In the data rows, the value 128 means zero.
Some points, one per row:
[119.   0. 144.  94. 135. 128. 143.   0.]
[145.  88. 146. 127.  99.  32. 119.  92.]
[130. 134. 116. 127. 127. 142. 152. 149.]
[130. 129.  74. 111. 140. 124. 131. 235.]
[169. 172. 129. 112. 136. 153. 130. 200.]
[130. 216. 110. 106. 156. 130. 114. 222.]
[151. 163. 114. 111. 171. 115. 100. 112.]
[173. 219. 107. 166. 194.  89.  92.  29.]
[191. 219.  66. 168. 135.  49.  95.  28.]
[129. 129. 101. 139. 127.  70. 105.  31.]
[130. 210. 111. 187. 149.  77. 130.  80.]
[181. 152.  74. 198. 152.  72.  99. 126.]
[171. 129.  89. 174. 146.  46.  88.  86.]
[152.  96. 129. 150. 173.  82.  92.  27.]
[130. 146. 115. 180. 150. 128.  85.  34.]
[148. 147.  91. 171. 134.  63. 102.  47.]
[111. 100. 124. 145. 172. 101. 120.  53.]
15 more points follow, each with its number after it:
[147. 195. 108. 190. 114. 113. 105. 134.] 0
[137. 121.  90. 171. 127. 115. 126.  58.] 1
[127. 129. 130. 138. 134.  92. 115. 124.] 2
[138.  83. 132. 123. 127. 133. 116. 111.] 3
[155. 136. 129. 165.  91. 113. 113.  90.] 4
[134.  68. 120. 138.  84.  98. 141.  99.] 5
[119.  68. 145. 123. 109. 125. 140. 178.] 6
[137.  40. 152. 119.  96. 150. 130. 143.] 7
[121.  17. 167. 108.  44. 121. 130. 143.] 8
[ 85.   0. 175.  61. 127. 159. 177. 222.] 9
[104.  22. 173.  92.  65. 128. 186. 214.] 10
[119.   9. 193.  90.  50. 215. 154. 184.] 11
[101.  18. 129.  57. 100. 128. 158. 153.] 12
[119.  88. 158. 101. 100. 170. 130. 190.] 13
[112.  58. 172.  97. 127. 206. 157. 118.] 14
Which two of these numbered points are nearest to each point below by angle, seen from the average point of the first points? Their numbers follow each, nearest first.
[146. 232.  85. 149. 151. 128. 117. 198.] > 0 13
[114. 145. 154.  83. 130.  87. 137. 147.] > 2 10
[164. 233. 112. 196. 142.  81. 100.  64.] > 0 4
[106.  92. 130.  91. 127. 134. 147. 172.] > 9 13
[ 91.  48. 170.  95. 128. 199. 156.  88.] > 14 3
[148. 157.  91. 164. 157. 111. 115. 126.] > 0 13
[130. 205.  97. 164. 120. 161. 107. 212.] > 0 13
[119. 196. 104. 158. 120. 142. 116. 202.] > 0 13
